Turns, then the turns between two rows, first turn first; the first pair answered
turn z_49:
[-0.51  0.79  2.24 -0.48 -0.45 -0.97  0.74 -1.29 -1.39 -2.00] -> [-0.55 -0.63 -0.73 -0.01 -0.80 -2.28  1.29 -0.58 -0.38  1.27]
[-2.82 -2.81 -0.82  3.53 -2.39 -2.03 -1.90 -0.94  0.47  0.06] -> [-2.35 -0.99 -0.99  3.33 -2.23 -0.29 -4.52 -0.37 -1.24 -0.79]
[-1.44 -2.20  1.30 -0.22 -0.23 -3.37  0.85  0.42  3.31  1.30] -> [-0.31  0.89 -1.35  0.42 -0.40 -0.77 -3.69  2.62 -0.38  2.00]
turn z_106:
[-3.06 -0.89 -0.18 -1.18 -0.41 -2.50 -2.88  2.55 -1.26  3.81] -> [-2.43 -0.79 -1.22 -1.17  0.53 -2.12 -3.08  2.53 -1.69  3.63]
[-1.17 -0.20 -1.45  0.43  0.68 -0.12 -1.67  1.89 -1.30  0.16] -> [-0.54  0.28 -2.09 -0.27  1.87 -0.11 -0.16  1.97 -1.61  1.25]
[-4.32 -1.94  3.63  1.57  1.47  0.09  2.17  1.96 -2.77 -1.97] -> [-4.16 -1.35  2.00  1.36  2.24  0.83  2.12  2.24 -4.71 -1.19]
turn z_407:
[ 1.72  1.05  0.33  3.80 -1.62  1.30  0.11 -5.34  1.53 -3.42] -> [ 1.01  4.26 -1.15  0.43 -0.52  2.95 -5.18  0.20 -1.74  0.95]
[ 0.26  0.38  0.74  2.28 -0.64  1.71  0.46 -3.05 -1.33 -4.38] -> [ 0.40  2.23 -1.10 -0.94 -0.14  1.77 -3.45  2.32 -2.97  1.79]
[-1.51 -1.07 -0.98  0.21 -0.01 -0.28 -1.00  1.89 -1.52  1.72] -> [-1.18 -2.41 -0.70  1.82 -0.24 -1.13  0.91 -0.45  0.33  0.44]
Now pairs of rows:
(2 to 4 turns a pair)
[-3.39 -4.18  0.98  4.38 -3.21 -0.45 -1.81 -2.87 -2.09 -4.54] -> [-3.22 -2.22 -1.43  4.42 -3.96  1.04 -4.11 -1.63 -3.39 -3.09] => z_49 z_49
[-1.05 -0.10 -1.16  3.95 -1.52  3.02 -0.99 -3.33 -1.55 -2.53] -> [-2.54  1.25  2.65  1.16 -0.13  2.97 -1.88 -1.02 -2.14 -3.52] => z_407 z_49 z_106
[ 0.99  0.87  0.99  1.36 -2.18  1.50 -3.89 -0.44 -2.22 -2.07] -> [-1.36 -3.24  1.96  2.13 -2.22 -0.85 -1.23 -1.78 -0.62 -3.34] => z_49 z_106
[-2.12 -2.62  4.18 -0.93  1.81 -0.86  3.03 -0.37  0.47 -3.76] -> [ 0.14  1.85  0.70 -0.49  0.84  2.83 -2.62  2.75 -4.06 -2.84] => z_49 z_49
[ 1.31  0.58  1.12 -4.47  2.19  0.82  3.24  0.28  4.60  2.62] -> [ 2.05  3.33  0.87 -4.00  0.50  2.57 -0.97  1.90  3.66  3.00] => z_49 z_106 z_49
[-3.04 -2.64  1.57 -0.89 -0.34 -3.49 -1.68  1.06  0.17 -4.04] -> [-2.02  0.38  0.60 -1.27  0.14 -0.75 -4.09  1.38 -2.69 -4.39] => z_49 z_106 z_49
[-0.11 -4.85 -2.68  4.34 -3.36 -2.73 -1.34 -1.98  2.63 -0.25] -> [-0.55 -4.59  0.24  2.38 -2.92 -3.39 -0.60 -1.43  4.23 -0.05] => z_49 z_407 z_49 z_49
[ 0.72 -1.03 -2.18  2.03  1.37  0.46  1.58 -2.06 -2.55 -0.16] -> [ 0.02 -2.51  0.61  1.73 -0.19 -1.13  2.75 -2.77  0.88 -0.62] => z_106 z_106 z_106
[ 2.39 -3.00 -0.22 -0.59 -0.11  0.23  3.59 -2.76  1.66 -1.84] -> [ 1.94 -2.51 -4.75  0.86 -1.58  0.36 -1.01 -0.32 -0.56  1.63] => z_106 z_49
[ 3.62  4.09 -1.25 -2.41  3.22  3.77  0.40  0.27 -2.34  0.50] -> [ 2.01  2.91  2.16 -3.79  3.88  2.50  2.38  0.65 -1.54 -0.44] => z_49 z_407
[-1.14  2.66  2.85 -3.22  0.70 -0.10 -2.29  2.16  1.30  2.05] -> [ 0.84  1.35 -4.61  0.42 -0.44  0.14 -2.13  0.59  0.17  4.14] => z_49 z_49 z_407 z_49
[ 1.57  0.65  1.97 -4.85 -0.54  0.08  1.85  0.99  4.51  4.31] -> [-0.70  0.25  6.11 -0.92 -2.17  0.64  0.94 -1.68  3.95 -2.73] => z_106 z_407
[-5.62 -5.47  1.88  1.55 -1.53 -1.88  2.05  1.11 -2.05  0.11] -> [-2.78  0.47  4.29 -0.06 -0.11  3.18  0.47  0.86 -4.91 -3.58] => z_49 z_106 z_49
[ 0.05 -0.03 -5.31 -0.30 -3.27 -2.51 -3.48  3.70 -1.71  4.54] -> [-1.89 -4.34  1.73 -0.99 -2.64 -5.22  3.31  0.09  3.58  0.65] => z_49 z_49
[ 0.32  3.05  1.27  1.56 -1.00  0.80 -1.12 -1.84 -0.57 -6.96] -> [ 0.37 -2.04 -1.79  0.98  0.56 -3.29  4.98 -3.27  2.60 -2.93] => z_106 z_49
[-1.75 -1.24 -0.14  4.47 -1.37  1.09 -1.77 -2.03 -2.18 -4.64] -> [-1.38 -1.75 -3.38  5.31 -1.92  0.39 -2.72 -0.39 -2.38 -1.80] => z_49 z_49
